a = [[31, 31, 33, 53, 76, 52, 33, 33, 32, 32, 31, 34, 31, 31], [32, 30, 32, 31, 32, 33, 40, 70, 68, 39, 32, 29, 31, 32], [32, 31, 33, 30, 32, 44, 72, 65, 37, 32, 31, 17, 31, 31], [31, 33, 33, 44, 72, 64, 40, 31, 31, 31, 30, 38, 32, 31], [31, 29, 33, 47, 76, 58, 35, 31, 31, 31, 31, 35, 31, 31], [31, 32, 31, 30, 31, 31, 38, 61, 74, 46, 33, 25, 30, 31], [31, 31, 30, 32, 31, 30, 32, 32, 30, 32, 43, 71, 64, 38], [32, 33, 31, 31, 32, 32, 34, 43, 72, 65, 37, 33, 31, 31], [31, 30, 32, 32, 31, 47, 72, 61, 36, 31, 31, 16, 31, 31], [31, 32, 30, 29, 31, 31, 30, 31, 32, 38, 59, 79, 47, 33], [31, 30, 33, 43, 71, 66, 37, 32, 31, 32, 31, 26, 31, 31], [33, 46, 75, 57, 34, 31, 29, 32, 31, 32, 32, 33, 30, 30], [34, 32, 30, 31, 31, 31, 33, 33, 31, 31, 33, 46, 76, 53], [31, 33, 31, 33, 50, 75, 57, 33, 32, 31, 30, 22, 31, 30]]
Rows and columns are counted from 1.
row 1 col 1 = 31
row 6 col 12 = 25
row 2 col 12 = 29
row 3 col 10 = 32
row 2 col 4 = 31
row 12 col 8 = 32
row 7 col 2 = 31
row 13 col 8 = 33
row 11 col 3 = 33
row 8 col 12 = 33
row 12 col 3 = 75
row 7 col 6 = 30
row 11 col 1 = 31
row 10 col 13 = 47
row 13 col 1 = 34
row 14 col 2 = 33
row 10 col 1 = 31
row 11 col 5 = 71
row 1 col 10 = 32
row 1 col 8 = 33
row 2 col 9 = 68
row 3 col 8 = 65
row 2 col 10 = 39
row 5 col 3 = 33
row 2 col 14 = 32
row 2 col 3 = 32
row 2 col 13 = 31
row 8 col 11 = 37
row 5 col 1 = 31
row 5 col 11 = 31
row 3 col 5 = 32
row 10 col 5 = 31
row 10 col 4 = 29
row 12 col 11 = 32
row 14 col 10 = 31
row 14 col 6 = 75
row 12 col 2 = 46

m =
 11.9   -8.7    0.0  -12.8    3.1   -1.9   -0.7    4.4   13.3   -7.6    8.1
  4.0   -3.9  -17.9   -0.1   12.3   10.8    7.3   -0.7    8.4    1.5    9.1
 20.1   -5.7    3.8   -3.8   -8.1   -7.8   -2.7    0.0    6.2   -5.0   10.3
-36.7  -25.4   36.1  -24.8    3.9  -24.2    9.8   19.3   26.9  -46.2   -1.4
 11.9  -10.1   -1.5  -10.9    2.7   -1.9   -0.2    0.1   10.6  -10.3    9.1
 12.0  -23.2  -42.6  -11.9   19.2   22.2   12.0    1.1   14.4   -2.7   24.2
-55.6  -15.7   39.2  -29.9    7.6  -26.3    5.5   47.0   34.8  -67.4   -9.6
Indices start at 1.
(1, 1) => 11.9
(6, 1) => 12.0
(4, 9) => 26.9
(5, 2) => -10.1
(6, 4) => -11.9
(4, 10) => -46.2
(5, 7) => -0.2
(4, 3) => 36.1
(6, 6) => 22.2
(3, 7) => -2.7
(3, 4) => -3.8
(2, 10) => 1.5
(1, 9) => 13.3
(7, 9) => 34.8
(5, 1) => 11.9
(2, 9) => 8.4
(5, 9) => 10.6
(4, 7) => 9.8
(3, 11) => 10.3
(4, 6) => -24.2
(4, 8) => 19.3
(6, 11) => 24.2
(3, 5) => -8.1
(4, 1) => -36.7
(5, 6) => -1.9
(1, 2) => -8.7
(6, 5) => 19.2
(2, 4) => -0.1
(5, 3) => -1.5
(4, 5) => 3.9
(3, 3) => 3.8
(3, 6) => -7.8

arr = ((20.1, 29.9, 14.5, -41.6, -58.4, -30.5, 12.8, 7.1, 19.3, 4.5), (1.9, -20.5, -0.8, 4.5, 4.3, 4.7, 13.7, 13.2, 0.3, 2.7), (-10.0, 0.0, -9.3, 0.7, -3.8, 0.6, -0.6, 10.9, -14.3, 14.6), (-24.8, -38.0, -54.8, 14.0, 39.2, -0.6, 4.5, 18.1, -20.3, 2.7), (5.6, 17.5, 15.9, -22.6, -6.9, 4.8, 0.7, -24.4, 12.6, -18.3), (-21.4, 1.7, -27.8, 4.8, -8.9, 2.3, 10.4, 27.9, -19.6, 21.7))
Rows and columns are counted from 1.
(1, 1) = 20.1
(6, 1) = -21.4
(4, 7) = 4.5
(4, 3) = -54.8
(2, 3) = -0.8
(3, 6) = 0.6
(1, 9) = 19.3
(1, 2) = 29.9
(4, 6) = -0.6
(1, 6) = -30.5
(4, 9) = -20.3
(2, 2) = -20.5
(5, 10) = -18.3
(3, 7) = -0.6
(5, 8) = -24.4
(3, 9) = -14.3
(4, 5) = 39.2
(5, 5) = -6.9
(1, 7) = 12.8
(3, 4) = 0.7
(2, 10) = 2.7
(2, 4) = 4.5
(2, 8) = 13.2
(3, 5) = -3.8
(5, 3) = 15.9
(3, 2) = 0.0
(5, 2) = 17.5
(1, 4) = -41.6
(5, 9) = 12.6
